In the data rows, the value 128 means zero.
Some points, one per row:
array([152, 172, 98, 118, 79, 145, 161, 137])
array([100, 58, 163, 147, 175, 149, 91, 112])
array([157, 128, 107, 178, 80, 123, 177, 145])
array([142, 186, 141, 131, 90, 143, 194, 130])
array([124, 158, 103, 122, 103, 137, 139, 116])
array([131, 126, 119, 117, 132, 115, 130, 132])
array([127, 133, 108, 149, 125, 167, 156, 130])
array([121, 98, 129, 142, 159, 109, 133, 127])
array([112, 112, 145, 152, 153, 118, 125, 98])
array([154, 140, 146, 116, 149, 104, 110, 149])
array([91, 100, 156, 91, 219, 100, 101, 100])
array([116, 120, 131, 131, 130, 136, 114, 102])
array([142, 142, 131, 159, 140, 146, 109, 120])
array([148, 148, 96, 137, 74, 141, 177, 153])
array([132, 101, 135, 143, 117, 124, 135, 135])
array([82, 96, 132, 107, 181, 123, 44, 92])
array([104, 98, 160, 119, 166, 101, 65, 102])
array([142, 167, 133, 154, 81, 162, 209, 121])
array([140, 120, 129, 150, 141, 142, 139, 125])
array([127, 109, 90, 127, 85, 135, 103, 139])
array([138, 118, 142, 128, 163, 72, 79, 91])
array([154, 174, 134, 168, 112, 139, 216, 126])
array([130, 103, 128, 136, 151, 137, 126, 102])
array([125, 141, 143, 113, 140, 128, 117, 114])
array([126, 120, 84, 125, 87, 160, 110, 148])
array([157, 140, 127, 160, 117, 148, 161, 132])
array([122, 131, 103, 147, 120, 165, 143, 129])
array([153, 157, 142, 167, 77, 163, 166, 116])
array([107, 83, 127, 109, 174, 124, 90, 126])
array([153, 159, 107, 127, 77, 138, 191, 156])
array([149, 165, 97, 147, 49, 149, 187, 139])
array([102, 91, 123, 80, 148, 91, 76, 167])
array([151, 145, 148, 134, 130, 134, 182, 133])
array([159, 141, 117, 168, 67, 145, 174, 162])
array([127, 137, 134, 135, 126, 112, 168, 128])
Here are 10 more points, each followed by its number:
array([169, 152, 112, 150, 82, 132, 198, 137]) 0
array([128, 149, 147, 107, 135, 134, 119, 95]) 1
array([158, 139, 85, 126, 73, 146, 147, 163]) 2
array([145, 166, 130, 140, 104, 132, 205, 130]) 3
array([114, 112, 132, 104, 146, 134, 84, 122]) 4
array([137, 130, 84, 134, 65, 145, 140, 146]) 5
array([151, 134, 131, 84, 151, 87, 95, 164]) 6
array([106, 111, 112, 86, 143, 115, 89, 125]) 7
array([108, 116, 135, 65, 170, 99, 60, 123]) 8
array([106, 112, 128, 60, 182, 97, 61, 119]) 9
Which two of these numbered points are nearest to each point below, ignoring the direction in which the first points spread most? Their numbers follow each, nearest first.
array([130, 110, 99, 99, 137, 120, 101, 159]) > 2 7
array([129, 138, 145, 138, 156, 106, 178, 114]) > 3 0
array([100, 124, 114, 97, 123, 125, 106, 140]) > 7 4
array([93, 109, 149, 123, 157, 131, 74, 110]) > 4 1
array([144, 156, 149, 157, 106, 136, 207, 139]) > 3 0
array([148, 186, 148, 113, 84, 134, 174, 120]) > 1 3
array([108, 112, 140, 92, 143, 132, 85, 124]) > 4 7
Now 10 new points, numbered from 0 again:
array([131, 96, 127, 167, 144, 125, 116, 119]) 0
array([132, 148, 130, 148, 139, 104, 163, 127]) 1
array([124, 112, 143, 156, 148, 129, 162, 108]) 2
array([110, 101, 129, 100, 174, 114, 82, 129]) 3
array([174, 185, 109, 159, 64, 159, 201, 166]) 4
array([123, 155, 123, 165, 107, 147, 161, 92]) 5
array([128, 137, 102, 115, 87, 116, 139, 180]) 6
array([133, 94, 131, 116, 152, 117, 112, 124]) 7
array([144, 182, 144, 150, 82, 146, 212, 130]) 8
array([133, 88, 113, 125, 155, 113, 109, 132]) 9
Which two of these numbered points are nearest to each point below, ignoring the direction in which the first points spread most? Their numbers follow each, nearest first.
array([110, 92, 146, 145, 170, 125, 100, 124]) > 0 2
array([104, 94, 131, 77, 157, 91, 74, 156]) > 6 3
array([132, 123, 130, 145, 111, 130, 128, 146]) > 4 7
array([122, 116, 156, 172, 112, 160, 160, 125]) > 2 0
array([148, 145, 134, 157, 110, 117, 195, 150]) > 1 2
array([118, 88, 140, 118, 175, 129, 81, 107]) > 7 4
array([90, 111, 163, 69, 196, 97, 87, 99]) > 8 3
